128 stands for zero in the data rows.
Some points, one per row:
[195 175 162 186  92  95 163 107 184 146  54 121  69 116  31 145 180 161
 104 130 146 137 138 153 162  98 161 139  78 141  54]
[193 141  92 172 109  89 153  55 117 145  58 104  96  42 128 175 116 116
  71 144 113 128  96 136 177 183 157 167 126 110  80]
[162 189  92 123 100  42  98 110 245 169  19  79  90  55 149 168 185 121
 141 158 153   0 136  89 104 172 164 118 104 169 143]
[108 132 136  98 158 143 127 145  64  84 162 209 176  40 176 108  78 137
 166 137 107 149 104 129 117 151  83  89 161  95 193]
[157 153 118 117 140 115 170  83 197 123  73  73 115  74 126  92 165 139
 102 117 165  67  88 124 136 151 150 144  86 110 154]
[119 104 164 113 134 189 137 158  93 157 159 113 207 189  98 132 140 142
 109 156 112 154 165 136 123  97 120 125 120 132 124]
[119 132 152 119 129 132 105 137 153 154 133 119 106  86 128 125 102 135
 146 140 134 191  85 174  60 140 163 135  90 130 104]
[157 116 171 137  87  99 121 192 169 202  98 104 150 124  74 149 193 184
 175 115 139 164 161 106 171 118 164 161  80 134  62]
[182 121  72 116 130  88 122 123 161 128  72  93 107  29 160 120 119 127
  80 142 144 106 121 180 111 171 135 109  74 116 172]
[117 160 110 161 184 105 123  88 156 143 120 124  86 174 117 164 104 127
 104 129 144 104 121 153 123 131 108 149 116 200  93]
[129 113  99 103 138 166 161  98 149 146 143 123 140 133 115 121 126 136
 124 143 142 128 161 109 139 111 112 136 130 134  81]
[164 131  80  92 113 124  88 100 197 122  40  99 131  53  81 140 168 124
  84 155 100  90  92 114 123 142 141 120  80 141 136]
[106 107 181  93 117 121 117 173  86 140 166 150 119 139 132 114  72 125
 117 116 130 144 122 147 108 155 134 151 190 155 164]
[159  81 101 169 118  99 121 112 118 112 143 166  73 153 168 115 125  92
 104  99 107 109  91 187 157 110  80 170 111 137 169]
[ 95  81 117 126 126 143 151 156  86 113 176 111 115 152 156 113  80  88
 108 147  88 109 113 132 164 126 105 131 175 126 152]
[113 102 131 126 160 177 109 120 109 158 191  86 124 176 150  86  75  93
  98 136  99  28 159  60 149  71 135 184 181 119 124]
[ 92 106 119 120 141 114  93 173 118 160 168 154  98 143 147 100  98 112
 123 117 147 127  91 185  60 158 109  69  76 135 212]
[170 122 141 161 146 149 138 149 106 120 101 152 166 107 143 138 185 134
 157  94 136 140 134 120 181 144 139  83 160  66 112]
[115  87 149 105 202 214 139 128  59  89 141 101 189 116 131 205 148 117
 110 163  95  94 199  84 179  44 105 187 189 135  91]
[180 163 110 160 134 135 112  96 194 143  62  83 117  71  17 168 163 162
 106 124 185 204 108 169 146 155 116 100  49 139  74]
[136 122 110 108 133 124 131 108 149 139  99 115 110 106 126 178 145 136
  93 125 135  77 144 107 186 156 110 137 136 134 118]
[174 160 171 186 152 162 175 113 162 131  97  36 140 117  98 141 149 191
 136 128 101 228 209 173 186 102 130 137 131 101  56]
[207 159 114 174  68  50 114  94 186 166  23 139 108  49 108 162 204 136
 134 116 212  75  89 136 157 184 196 134  88 129  70]
10 more points follow, each with its number after it:
[ 77  93 113 159 150 154 142 173 116 132  99  65 175 151 143 147 105 150
 153 160 120 156 155 107 119 145 131 123 120 149 124] 0
[132  98 110 118 154 131 105 110 116 109  95 114 103  83  55 162 113 112
 101 160 115 120 107 148 104 143 129 127  79 114 143] 1
[102  84 150 100 127 180 144 138 121 144 141  98 120 156 134 110 101 115
  99 134  86 195 125 147 118  91 156 164 135 115 146] 2
[136 163 118 179 162 118 121 124 143 124  83 139 154  98  80 146 112 163
 161  91 133 176 147 161 186 149 112 100 123  98  68] 3
[130 173 166 168 163 137 158 123 122  95 136 132 136 154 131 123 123 128
 132 145  98 195 152 149 143 114  96 115 106 141  88] 4
[128 157 116 118 155 140 132 123 182 136 126 122 142 121  87 117 148 160
 139 143 166 154 112  97  85 124 148  87 111  90 125] 5
[113 221 163  59 136 159  80 147 101 154 198 151 118 152 163  77 111 133
 171 117 136  76 164  58  83 118 176 135 166 138 165] 6
[ 95 118 183 172 122 109 132 146 102 107 190 121 105 160 134 103  97 135
 168  93 117 187 168 144 172 100 118 155 165 123 110] 7
[122 123 140 164 128 180 109 131  96 102 187 126 113 117 126 164 116 133
 129  79 104 158 154 145 212  86  77 198 174 159 108] 8
[ 89 147  97 122 124 153 170 119  84 112 169 209 122 179 127 111  90  80
 124 113 122 163 122 120 110  47 128 121 154 153 137] 9
Which of these numbered points is nearest to each point below, looking only along the 8 directions in which the first points spread most? Its number follows each.
[166 151 109 171 155  90 157 114 157 129  59 141 150 122 155 185 162 116
 153 100 155 156  87 183 206 155 123  62  96 110 102] > 3
[ 74 119 147 106 114 138  98 133 126 120 175 134  97 135 151  75 100 123
 115 125  89 135 137 152  43 151  97 103 135 118 197] > 2
[ 95 122 101 166 202 190 135  94  54  87 156 145 152  75 188 159 135 108
 146  91 118 148 146 108 197 155  94 152 180 155 129] > 8
[ 71 154 154 102 123 124  72 154  98 140 174 164 115 179 124 141 120 141
 154 132 148  62 123 109 117 150 124 123 150 153 142] > 6
[164 130 170 123 118 109  73 143 115 161 163 185  76 131 148 108 102 121
 132  93 118  36 122 117 122  89 145 201 169  98 130] > 6
[160 112 170 167  80  70 121 120 137 131 166 122 112 167 151 150 107 107
 107 124 102  58 182 106 198 101 143 203 154 152  62] > 8
[108 126 123 139 126 112 162 147  99 116  94 106 131 166 133 156 121 141
 151 145 125 164 161 139 159 165  99  96 101 191  76] > 4
[159 161 120 171 125  86 128 104 177 137  48 101 110  64  30 183 206 131
 146 129 125 183 181 119 176 163 161 128  86 146  56] > 3
[ 90  87 147  99 138 136  99 150  91 118 189 219 100 163  87 160  89  93
 106 148 121  96 154 119 115  97 117 114 121 148 148] > 9
[ 83  66 129 128 169 176 149 136 108 134 133  87 159 145 115 139 128 147
 116 188 101 108 176  96 116  81 124 183 138 138 107] > 0
[147 137 131 177 111 115 125 142 139 146  89 119 146 173  96 168 194 143
 179 114 138 165 116 107 153 153 147 189 109 133  75] > 3
[133 184  71 121 146 110 172 134 124  81  92 139 130 124 118 147 138 141
  89 136 169 162 111 179 122 157  96  93  94 136 161] > 1
[142 115 116 216 120 114 163  59 118 102 101 139 150 149 128 192 124 133
 128 120 134 206  96 195 170 157  66  72  67 101  46] > 3
[ 80 139 113 147 100 132 151 105  57 108 177 144 162 206 164 145  72 100
 165 123  88  98 119 117 122 115 117 117 160 142 149] > 9
[115 136 151  97 143 179 158 121  91 146 165 124 115 150 175  80  94 112
 149 146 114 116 149  86 127 102 141 145 218 118 121] > 2
[ 86 183  53 111 150 137 110 115 133  83 104  70 104 105 167 121  88  91
 138 110 141  95 113  94 112 173 127  78 135 152 181] > 1
[116 154 126 168 141 124 108 130 119 138 119 152  87 152 130 173  98 104
 157  93 125 172 127 183 185 117 109 127 125 132 140] > 4
[ 79  89  56  66 124 191  95 151  37  74 183 214 192 141 184 131 140 132
 188 107  77 137  64 109 119 109 118 140 132  94 163] > 9
